In the data rows, the value 128 means zero.
Each row has a hidden score. How much does it go up from the first row of each pair to the second? 10 means little or no change, 20 a big rise and 0 a big fall. The score is a weighted sum of the row's numbers plus the product of two more (or one squared), each taken from its middle value.
[105 108 131 126 085 070 109 203 133 069 129 078 154 075 102 124 097 142
 101 128 119]
[100 104 151 142 170 139 149 113 117 114 153 118 160 159 130 116 128 102
 164 113 149] 9
[191 102 180 168 165 182 157 085 115 099 192 125 103 110 129 165 124 110
 112 168 108]
[105 102 120 136 091 074 119 191 134 082 128 083 141 087 095 125 102 134
 113 105 133] 9
[129 172 100 123 162 168 083 106 108 154 144 187 138 121 146 155 141 138
 133 171 097]
[121 123 195 112 156 140 180 104 148 122 108 097 155 194 173 085 143 097
 139 120 171] 5
[129 111 123 160 157 145 166 087 120 139 139 129 103 162 123 127 141 104
 164 093 130]
[178 066 164 111 040 103 161 148 136 108 135 117 089 094 066 130 085 158
 099 136 181] 11
[108 125 159 112 138 123 179 111 151 144 079 096 137 196 161 081 148 105
 149 092 166]
[191 180 094 107 079 145 103 119 145 168 081 156 073 096 155 150 147 171
 056 162 081] 7
[095 056 165 146 138 117 174 126 118 100 164 108 145 159 074 104 104 099
 189 083 199]
[070 066 156 122 136 090 147 155 121 094 150 104 176 159 078 093 095 107
 194 090 212] 6
[178 170 124 118 095 128 094 153 140 124 110 117 106 066 166 157 131 158
 041 180 059]
[113 127 159 124 160 124 180 103 145 139 096 095 141 193 169 088 152 095
 146 099 145] 15
[152 134 109 102 097 145 099 125 109 153 138 183 114 109 100 144 112 164
 123 165 153]
[156 155 125 120 117 138 108 129 126 136 121 139 117 106 149 144 133 143
 087 164 102] 11
[122 077 147 158 151 142 187 091 126 129 160 118 109 167 098 120 126 096
 176 087 162]
[096 129 150 136 178 132 166 102 135 135 112 109 152 193 166 095 152 089
 162 104 143] 9
[173 104 185 180 178 181 153 089 104 081 209 106 120 102 139 170 124 095
 111 171 093]
[093 060 180 137 148 111 166 135 116 088 168 100 167 157 089 103 103 091
 183 101 204] 11
[063 185 087 081 174 153 072 110 103 201 115 229 177 178 132 112 145 142
 197 144 175]
[070 173 024 164 157 116 099 124 137 156 089 129 117 134 141 128 162 118
 156 060 065] 13
[208 173 114 099 061 134 104 133 150 159 083 142 064 079 152 154 135 180
 033 179 080]
[102 051 178 138 134 116 184 119 122 098 170 104 145 166 078 102 101 098
 189 090 213] 16
[086 134 165 091 151 112 150 137 142 129 087 096 183 191 174 073 143 107
 145 113 170]
[162 124 163 166 181 183 131 101 102 098 198 131 133 104 142 169 127 108
 114 179 092] 4
[106 105 138 129 093 070 117 195 137 072 127 074 156 090 104 117 101 131
 110 114 127]
[158 110 163 174 166 167 145 100 114 096 193 120 124 106 130 159 126 104
 125 154 099] 13
[077 139 076 144 147 097 120 145 140 128 103 105 132 139 130 112 142 117
 149 072 101]
[185 086 147 120 054 117 148 126 129 123 138 133 075 091 071 145 097 161
 102 138 157] 14
[092 124 143 130 166 120 164 116 139 136 101 094 154 187 166 090 150 092
 154 091 141]
[099 086 153 141 093 062 119 206 125 053 144 063 165 080 091 122 086 128
 113 114 136] 12
[119 110 141 154 183 157 168 081 125 135 149 128 127 176 136 122 146 093
 170 103 135]
[156 110 147 104 098 139 104 134 106 121 168 172 128 091 084 151 096 155
 124 178 170] 11
[131 177 048 146 132 137 097 112 134 168 098 160 086 118 142 149 155 142
 122 105 061]
[161 109 122 123 083 132 131 122 125 137 138 156 091 109 082 145 113 152
 122 134 152] 12
[173 130 155 161 153 167 138 099 124 106 169 123 105 102 146 164 134 113
 101 163 081]
[143 181 100 127 170 184 086 090 105 170 146 195 120 125 155 160 152 142
 128 176 095] 6
[191 199 167 070 143 184 166 054 163 213 036 150 098 213 247 095 191 130
 081 166 132]
[067 163 026 170 157 102 112 127 141 149 091 125 118 147 136 122 161 112
 167 047 063] 16
[132 174 050 142 116 128 100 116 142 177 086 160 083 124 135 142 152 151
 120 102 076]
[223 185 123 086 069 156 115 105 149 183 071 165 058 102 172 148 148 185
 042 186 089] 5
[171 063 167 125 060 110 154 145 126 098 161 117 098 090 060 137 083 154
 116 136 179]
[121 179 036 136 119 135 094 112 137 192 087 176 085 125 123 144 152 154
 131 096 080] 11
[062 153 098 089 155 133 092 125 105 173 123 199 177 170 119 111 134 139
 195 131 184]
[049 152 002 173 151 102 087 132 128 156 110 144 114 131 099 134 149 117
 188 044 073] 16
[134 109 143 148 153 143 165 096 130 135 142 116 116 158 129 124 140 104
 148 107 137]
[090 114 166 131 173 128 177 110 138 126 109 089 162 197 165 083 149 086
 164 094 154] 14
[092 109 105 147 108 074 114 184 131 089 129 087 146 095 097 126 105 126
 126 090 112]
[104 143 127 117 149 138 112 130 118 135 133 145 155 139 141 125 134 124
 147 142 134] 9
[173 102 177 172 164 176 148 097 117 091 205 120 115 096 127 168 119 105
 113 163 104]
[166 147 084 124 096 141 104 122 124 151 127 168 079 092 110 160 128 161
 098 151 097] 7
[144 217 121 037 115 146 134 086 168 237 000 166 117 220 239 069 187 149
 103 140 148]
[061 157 006 170 148 100 103 124 137 160 092 142 106 144 113 127 149 118
 180 036 072] 11
[130 110 111 127 061 070 105 204 142 082 116 076 123 065 095 132 096 153
 084 111 106]
[170 095 165 174 159 168 170 086 116 099 188 114 104 120 123 157 125 098
 122 144 108] 12
[097 136 107 119 121 098 111 154 135 128 108 116 145 128 131 115 129 134
 131 111 124]
[106 080 136 170 171 145 184 083 121 123 170 116 115 173 100 117 131 085
 194 072 157] 12
[106 130 134 133 169 146 137 103 114 143 137 140 144 163 142 115 142 104
 163 123 140]
[102 109 140 146 174 149 155 095 117 136 156 139 142 172 119 117 138 098
 183 104 156] 8
[111 119 117 138 164 152 138 090 115 153 141 158 129 168 114 122 139 108
 182 108 157]
[152 128 151 125 153 176 174 057 134 172 115 158 098 187 150 117 151 114
 148 123 156] 8
[094 119 158 130 167 122 175 114 145 125 101 084 156 191 168 081 148 090
 154 088 146]
[081 152 114 123 150 107 090 163 124 108 122 119 176 121 145 122 127 126
 137 131 111] 4
[050 152 056 098 140 122 072 135 107 185 117 213 166 158 087 114 129 150
 210 107 181]
[132 118 137 106 060 067 117 200 145 076 099 072 137 079 116 121 101 151
 077 130 122] 12
[142 135 126 153 194 201 180 023 124 190 129 173 092 210 155 122 173 092
 179 104 137]
[105 124 151 131 168 137 146 117 128 120 126 109 156 162 157 109 142 108
 151 116 135] 8
[168 112 161 147 134 155 142 111 119 108 173 124 117 104 125 156 121 124
 107 156 117]
[172 105 182 162 174 175 145 100 110 087 201 125 125 100 129 165 120 109
 112 176 113] 11
[163 143 157 111 127 155 120 117 120 145 135 152 121 117 149 142 131 137
 101 180 127]
[161 067 158 109 039 090 159 160 139 108 125 101 091 098 065 124 087 153
 106 116 181] 16
[108 108 141 147 171 154 157 090 114 133 157 144 133 166 115 121 132 100
 179 111 157]
[114 098 126 122 081 073 121 178 134 088 124 095 134 099 090 118 098 137
 122 104 144] 14
[096 054 174 133 142 119 164 127 112 098 179 117 154 155 068 111 094 102
 189 101 210]
[122 101 139 131 146 151 178 067 134 172 117 145 109 201 118 100 142 106
 185 080 183] 9
[102 116 153 125 173 153 155 099 114 144 145 144 155 181 133 108 136 103
 181 122 175]
[223 205 141 056 082 181 109 088 143 213 062 200 075 130 196 138 158 186
 042 217 122] 7
[109 095 128 123 073 058 126 205 141 068 120 067 142 082 093 119 094 137
 103 106 129]
[138 089 170 183 190 176 173 077 108 101 200 119 130 145 120 147 128 083
 162 125 129] 9
[167 131 167 151 157 180 136 098 117 109 171 127 121 112 155 165 134 117
 101 176 099]
[092 065 195 135 168 126 165 128 111 084 183 107 179 156 098 105 102 091
 182 120 206] 11
[152 089 117 111 068 129 126 126 116 147 143 177 092 110 048 140 093 162
 147 128 190]
[159 157 090 118 109 156 094 098 123 176 121 193 082 117 123 154 138 159
 115 153 117] 9
[199 194 119 080 090 165 121 085 150 205 056 175 070 136 186 134 162 168
 064 177 105]
[155 134 169 100 121 142 127 125 127 125 129 140 138 126 146 129 123 138
 100 168 141] 11
[145 222 113 044 116 152 123 088 160 237 000 174 114 212 235 077 186 156
 097 148 139]
[070 144 158 106 190 127 133 133 127 124 114 112 198 182 174 087 143 102
 160 131 151] 10
[106 095 129 131 082 067 112 200 131 068 137 080 146 075 082 128 092 142
 111 115 133]
[146 137 171 098 130 148 097 142 108 116 163 160 160 093 132 145 110 146
 105 203 149] 7
[103 105 140 144 155 125 160 113 126 124 132 110 137 164 127 111 133 101
 165 099 147]
[054 147 079 082 135 111 055 159 099 155 137 202 188 134 089 120 112 155
 192 139 184] 7
[103 097 138 130 096 071 115 198 132 066 130 073 151 080 098 124 097 131
 110 119 126]
[171 115 125 119 086 146 125 111 119 144 145 168 086 102 088 150 111 154
 116 150 151] 8
[077 123 131 126 162 111 160 124 142 131 093 092 156 191 158 084 151 093
 167 078 151]
[181 076 162 112 048 096 160 151 139 105 129 104 091 095 078 129 088 153
 092 130 177] 8
[191 075 160 120 047 111 162 138 136 108 136 117 082 094 070 136 092 154
 096 130 169]
[201 199 092 096 090 158 096 103 147 192 073 179 062 107 173 153 161 174
 056 173 074] 6
[153 110 170 162 164 162 149 104 112 095 180 117 129 124 137 151 128 106
 120 156 111]
[116 105 120 132 079 073 117 189 136 090 122 087 131 082 094 124 100 141
 104 107 119] 13
[140 097 133 131 106 139 134 113 113 135 161 158 108 122 080 141 105 141
 148 131 169]
[098 092 135 185 187 143 150 110 109 092 189 110 145 142 107 137 122 081
 177 096 124] 10
[203 165 114 105 069 146 105 114 138 164 097 168 068 088 138 155 131 177
 059 180 105]
[107 131 126 129 159 144 133 109 122 140 134 142 142 155 135 121 138 116
 159 122 143] 8
[155 091 181 190 204 188 176 070 106 094 205 112 123 138 128 155 133 075
 149 140 110]
[176 060 162 123 054 107 162 141 131 105 143 113 087 095 062 133 087 151
 113 118 182] 10
[118 113 115 126 082 080 112 184 134 097 119 098 132 088 098 125 101 146
 107 114 125]
[170 207 139 045 122 168 163 052 167 252 000 172 095 238 240 072 197 139
 103 142 159] 11
[077 128 142 138 192 129 154 117 133 125 115 093 174 189 172 091 157 083
 167 095 131]
[087 143 093 118 137 096 088 165 122 119 124 130 168 120 119 124 126 132
 152 114 123] 7
[085 142 120 115 145 109 083 162 115 111 140 133 181 121 126 121 121 128
 144 139 132]
[078 180 157 020 136 126 047 170 106 161 112 197 234 152 159 095 121 165
 144 216 214] 6
[226 199 171 081 139 205 200 021 169 231 018 146 062 224 255 091 210 125
 067 166 113]
[116 184 100 116 173 165 075 108 103 163 135 189 147 130 159 147 149 136
 138 169 099] 10
[073 171 000 166 144 105 106 119 143 177 074 144 091 152 127 122 167 123
 171 032 060]
[111 110 118 169 179 166 168 064 122 154 150 146 109 183 119 126 149 090
 188 084 139] 14
[188 185 087 129 091 128 100 132 145 146 089 131 071 075 162 160 147 163
 048 158 040]
[141 185 032 136 125 149 084 103 124 189 107 194 083 108 128 160 153 157
 127 116 069] 14
[090 072 137 166 168 137 191 085 125 130 153 115 117 192 094 103 131 079
 209 055 177]
[095 191 004 168 147 118 094 115 144 179 079 141 088 132 154 138 174 127
 137 064 035] 9
[105 112 123 138 099 072 108 195 135 071 134 072 148 079 105 129 104 133
 106 118 107]
[069 156 085 112 165 132 072 122 101 161 146 197 172 147 109 128 131 134
 190 134 152] 11
[081 159 046 169 156 108 126 124 149 145 090 110 108 148 144 118 164 108
 153 051 059]
[131 098 132 161 160 159 184 066 122 151 138 134 098 182 117 123 145 095
 176 080 132] 15
[079 137 084 140 149 104 081 164 114 115 150 131 163 101 110 140 122 126
 148 120 105]
[101 112 106 137 096 070 123 182 145 091 107 070 134 103 115 115 116 130
 110 085 110] 15
[092 100 106 170 174 135 157 093 129 136 146 124 121 169 111 118 141 091
 189 068 130]
[150 145 089 135 104 126 104 132 130 138 121 144 092 091 119 155 130 151
 101 137 085] 9
[116 114 121 153 158 146 165 087 128 147 130 132 109 172 130 122 144 097
 168 089 139]
[209 178 122 108 093 160 090 107 138 161 098 164 076 098 167 154 150 169
 051 186 083] 6
[134 164 102 106 138 153 080 116 110 164 136 194 126 118 127 150 132 152
 127 170 125]
[092 145 119 115 141 102 088 174 118 102 130 120 181 108 137 123 122 132
 130 144 121] 9
[166 103 193 160 170 178 149 100 104 083 206 116 139 107 135 162 118 105
 114 174 117]
[093 112 100 148 106 075 099 191 124 073 146 087 147 075 089 139 101 130
 124 104 099] 12
[160 120 160 170 171 173 142 095 111 107 183 124 121 112 140 164 132 103
 119 156 092]
[117 119 192 111 166 141 177 105 134 128 109 098 162 196 175 086 146 092
 145 128 167] 10
[113 207 159 008 126 129 046 171 118 164 080 195 225 145 189 097 133 176
 107 237 189]
[096 123 143 140 186 142 151 102 126 133 134 122 157 178 150 106 142 094
 171 106 142] 16
[175 070 161 123 052 098 160 144 141 107 132 103 088 105 074 127 090 147
 105 116 172]
[108 108 116 137 081 062 114 202 145 075 115 066 140 078 101 122 102 142
 098 102 108] 9
[097 113 114 142 114 078 111 183 129 083 133 086 146 089 099 131 107 130
 122 105 110]
[122 089 137 146 147 144 185 080 130 148 141 132 110 186 105 112 134 098
 182 078 171] 9
[071 199 141 020 149 117 048 173 115 161 086 188 233 154 180 089 130 167
 130 208 191]
[096 097 130 130 102 078 117 184 127 082 136 092 156 099 091 121 100 133
 130 112 140] 18
[171 101 177 168 165 173 159 089 111 099 192 118 115 118 135 158 126 103
 119 159 113]
[109 107 121 129 082 072 105 198 133 078 136 086 146 074 095 131 096 141
 106 116 120] 11
[158 098 170 161 156 165 153 095 112 103 185 121 118 119 125 151 123 109
 125 151 121]
[074 158 009 187 150 101 099 132 135 143 109 128 100 119 118 142 156 119
 159 044 039] 10
[109 134 149 103 156 152 154 094 130 165 107 151 143 196 153 090 147 112
 166 121 181]
[116 131 094 167 164 144 158 085 135 153 117 126 098 167 138 125 157 099
 160 071 098] 12
[160 136 147 121 119 143 132 118 131 133 129 133 118 118 144 139 132 134
 100 157 120]
[093 095 097 152 080 057 113 209 138 064 127 058 133 069 076 130 095 134
 111 074 101] 15
[163 073 177 107 097 140 140 123 112 118 174 160 124 113 075 140 090 147
 136 159 200]
[077 163 019 186 158 106 107 123 139 150 099 121 099 132 129 138 162 115
 157 046 039] 11
[094 208 168 014 145 136 045 166 116 158 091 185 236 148 202 096 135 164
 109 236 183]
[200 184 092 116 081 132 094 140 142 148 091 141 072 074 161 162 140 169
 044 169 055] 11
[179 215 138 066 124 165 157 063 169 234 000 159 089 217 247 086 198 147
 080 149 122]
[100 145 126 122 168 140 102 127 111 130 148 154 169 143 135 128 132 120
 160 143 137] 10
[095 116 137 133 163 133 147 112 127 135 128 125 151 172 133 107 136 105
 172 100 156]
[116 100 130 142 153 150 156 091 115 142 153 151 125 167 098 122 127 107
 184 101 170] 12
[104 102 122 127 076 064 128 192 142 085 112 073 134 093 096 112 102 138
 107 096 132]
[114 106 142 120 087 071 111 201 133 066 133 073 156 077 108 123 096 141
 094 134 126] 7
[129 039 186 153 140 119 204 107 127 094 171 094 120 160 069 110 099 093
 179 082 201]
[104 096 134 125 092 070 120 193 132 077 134 077 152 090 094 121 095 134
 116 111 138] 13
[113 126 116 132 157 148 160 077 132 169 112 145 115 194 138 105 158 108
 177 088 156]
[133 172 049 137 121 136 095 114 133 172 100 164 086 114 131 147 150 147
 120 111 050] 10
[067 172 063 089 149 133 076 114 109 197 103 216 151 167 119 112 141 146
 188 119 165]
[113 089 144 126 080 074 100 205 114 058 165 090 178 059 074 135 077 140
 112 143 141] 14
[203 185 139 083 081 149 092 131 138 155 088 153 098 091 178 148 140 186
 038 207 094]
[150 144 134 133 157 169 164 068 137 172 110 143 105 176 167 120 165 109
 136 121 122] 15
[152 141 087 125 097 137 103 117 125 155 124 172 091 104 107 152 125 157
 116 137 114]
[111 104 123 125 091 081 118 181 127 087 139 100 145 090 090 129 097 140
 117 119 139] 9
[166 061 156 131 057 103 167 142 141 103 143 098 088 102 067 131 092 136
 112 113 173]
[123 177 093 115 164 166 081 108 105 165 140 191 141 127 147 149 145 138
 137 167 110] 8
[081 195 015 171 175 122 096 118 142 159 082 126 110 142 167 135 183 112
 144 064 023]
[173 201 133 071 117 157 154 073 170 220 008 148 095 199 232 093 190 142
 082 143 120] 9
[060 178 072 083 146 119 043 155 102 162 127 203 189 129 119 125 129 156
 168 154 153]
[166 109 177 158 152 170 143 114 114 087 184 109 126 097 133 158 118 112
 106 166 103] 12
[186 094 188 177 164 185 171 084 112 092 195 105 106 114 127 161 126 098
 109 161 106]
[152 131 151 126 126 143 121 124 120 117 144 129 131 106 138 149 122 131
 101 165 121] 9
[078 061 168 128 143 106 154 146 111 098 170 117 176 155 072 100 095 106
 198 102 216]
[159 149 082 129 094 139 098 117 128 163 120 170 080 098 109 155 129 157
 108 136 100] 12
[084 057 169 142 145 115 167 130 114 097 170 103 164 164 079 101 106 094
 198 084 203]
[116 132 111 149 161 148 144 086 131 156 120 143 114 166 142 121 152 105
 160 097 120] 8
[102 101 138 126 104 081 121 187 131 077 134 083 159 100 102 119 101 128
 120 114 138]
[066 140 086 104 167 157 100 093 110 188 141 217 159 181 102 113 136 132
 219 116 191] 13
[101 100 122 138 095 077 109 196 128 072 137 078 150 078 098 133 100 133
 112 111 112]
[109 126 137 144 173 151 155 092 125 137 123 130 138 177 151 111 146 101
 166 110 140] 6
[206 166 137 109 063 125 114 152 158 126 081 104 081 070 172 146 132 170
 019 181 068]
[110 043 193 145 115 124 185 120 115 086 188 105 152 155 074 110 091 090
 184 105 211] 19
[123 103 135 109 061 067 120 196 143 087 115 083 133 082 089 117 090 148
 095 120 145]
[100 048 169 146 140 116 172 127 117 091 183 107 150 150 063 112 092 100
 194 091 201] 9
[110 079 138 152 146 140 168 095 117 128 159 133 124 167 089 119 122 101
 194 087 174]
[134 134 120 160 167 159 153 083 129 153 127 130 108 159 150 129 153 104
 142 108 102] 8
[136 116 128 143 139 141 164 097 137 146 117 125 107 159 131 118 140 110
 147 097 131]
[143 140 086 147 116 135 102 127 122 135 138 150 101 094 110 157 126 143
 119 130 089] 12
[133 148 118 114 140 160 092 114 108 154 151 186 133 118 119 148 127 147
 135 172 134]
[086 122 160 140 196 145 154 105 123 120 145 107 170 182 160 105 145 083
 170 111 142] 9
[150 154 085 123 100 130 101 119 128 161 112 164 090 103 120 150 135 155
 108 141 104]
[124 170 104 103 148 165 076 114 108 164 138 199 143 125 136 145 133 148
 137 179 136] 9
[201 178 131 092 075 147 112 118 145 172 081 159 079 099 166 146 143 175
 051 184 099]
[117 100 180 127 153 129 182 109 140 117 120 089 150 184 156 092 139 090
 148 110 164] 13
[169 214 141 067 145 176 149 062 160 222 027 160 106 210 249 093 195 137
 090 162 116]
[101 137 124 122 135 112 106 148 122 120 127 129 152 125 129 123 124 129
 138 125 128] 14
[130 216 147 032 136 151 054 144 119 180 084 200 184 138 203 117 145 172
 093 235 148]
[189 201 162 056 133 187 173 043 166 247 012 166 092 231 248 082 195 137
 090 161 147] 13
[184 182 107 100 073 127 108 140 150 156 073 134 085 090 166 143 141 171
 048 166 079]
[098 062 178 140 151 126 179 119 117 099 173 108 159 161 088 107 099 098
 185 101 194] 13
[101 099 119 134 086 061 109 207 135 072 131 072 150 076 088 130 099 139
 112 100 122]
[075 184 000 164 150 107 085 130 138 166 082 149 104 128 136 135 163 131
 147 058 041] 8
[211 200 199 056 147 208 185 030 165 229 026 159 098 229 255 083 197 130
 074 186 144]
[139 158 121 111 149 164 094 102 113 156 144 191 133 121 137 152 135 144
 130 173 127] 17
[151 118 166 158 177 176 140 098 107 106 187 133 133 117 137 153 128 106
 125 163 113]
[085 134 123 133 162 115 116 145 125 112 131 110 165 135 144 117 126 113
 144 117 114] 8
[103 103 140 117 089 074 116 196 130 077 138 085 154 091 095 117 094 136
 114 122 145]
[156 156 083 130 103 125 101 129 135 142 117 149 089 092 124 156 133 158
 097 136 082] 3
[111 096 134 130 081 071 114 192 132 076 134 083 140 078 088 128 095 141
 107 116 130]
[089 124 138 132 166 114 168 113 144 141 092 092 146 194 161 086 151 093
 163 079 142] 6
[115 106 112 129 074 066 112 197 135 088 124 087 128 078 087 126 100 147
 105 105 120]
[126 115 119 163 158 143 157 088 128 135 140 122 107 157 124 129 142 099
 159 090 119] 6
[174 071 147 132 050 103 160 141 141 113 132 105 075 097 067 133 092 148
 104 110 161]
[116 137 159 119 173 147 171 094 140 150 090 113 149 198 181 095 159 094
 152 110 147] 9
[113 099 143 174 199 168 145 087 103 109 196 134 140 149 117 142 133 086
 178 117 122]
[135 153 123 134 171 176 098 097 099 142 174 186 138 121 134 162 135 129
 142 174 114] 11
[189 078 170 093 038 119 181 116 140 149 106 130 075 139 086 113 101 156
 110 118 206]
[169 128 138 133 109 146 122 124 124 122 144 138 099 097 120 153 119 141
 098 159 113] 1
[084 138 105 131 145 106 109 151 125 116 123 117 159 129 133 120 129 126
 144 115 114]
[161 101 131 124 087 136 132 119 118 138 148 160 095 103 083 146 105 156
 123 142 159] 13
[119 082 120 140 052 051 132 201 145 077 120 068 122 082 071 122 088 144
 115 088 137]
[139 096 163 090 039 064 111 221 139 070 112 074 150 063 094 115 078 161
 071 149 159] 14
[067 184 025 187 181 107 097 131 142 142 091 109 122 137 163 132 174 104
 152 050 018]
[069 155 037 173 162 105 119 126 144 146 099 115 118 145 133 124 159 108
 167 042 065] 11
[158 103 163 172 163 169 153 099 116 094 189 115 117 113 126 158 127 103
 120 147 103]
[113 107 109 139 082 067 120 188 140 091 119 077 123 086 096 124 107 136
 106 095 110] 13
[085 122 120 152 149 097 121 158 130 102 136 080 158 119 134 122 128 109
 133 105 100]
[109 103 127 131 085 073 107 200 125 073 144 086 151 072 089 130 093 145
 110 123 125] 12
[088 137 127 140 170 133 101 140 112 108 158 128 171 121 137 133 122 113
 150 137 115]
[087 052 173 139 142 114 174 132 116 088 173 104 162 157 075 105 098 098
 192 092 209] 15
[094 136 168 121 183 136 154 116 134 124 112 103 178 190 182 094 150 093
 152 122 149]
[102 112 180 131 169 129 176 116 144 108 120 077 160 181 165 088 143 095
 146 107 148] 15
[095 109 157 146 183 146 153 111 120 115 156 110 165 168 143 112 133 091
 170 113 144]
[165 114 159 175 172 180 151 094 106 102 189 123 109 113 132 165 134 102
 122 154 095] 13
[111 114 138 122 095 073 109 200 130 072 134 081 161 077 114 126 097 139
 101 135 122]
[047 172 046 092 150 133 066 119 107 203 112 229 159 170 104 113 142 147
 205 109 171] 9
[094 119 134 151 181 141 160 098 127 132 128 114 147 185 150 100 148 085
 174 098 138]
[116 108 098 140 080 063 118 193 141 089 113 077 128 084 094 123 106 140
 109 086 107] 11
[091 202 165 010 138 132 045 170 113 162 093 195 231 146 185 099 137 169
 118 231 194]
[091 059 140 143 125 108 171 123 123 114 153 115 135 160 065 107 102 107
 193 072 198] 14
[153 126 156 167 169 168 136 106 112 095 185 115 121 100 144 167 132 106
 108 164 078]
[160 216 131 052 112 150 143 086 172 221 000 148 101 205 243 075 188 146
 078 144 122] 13
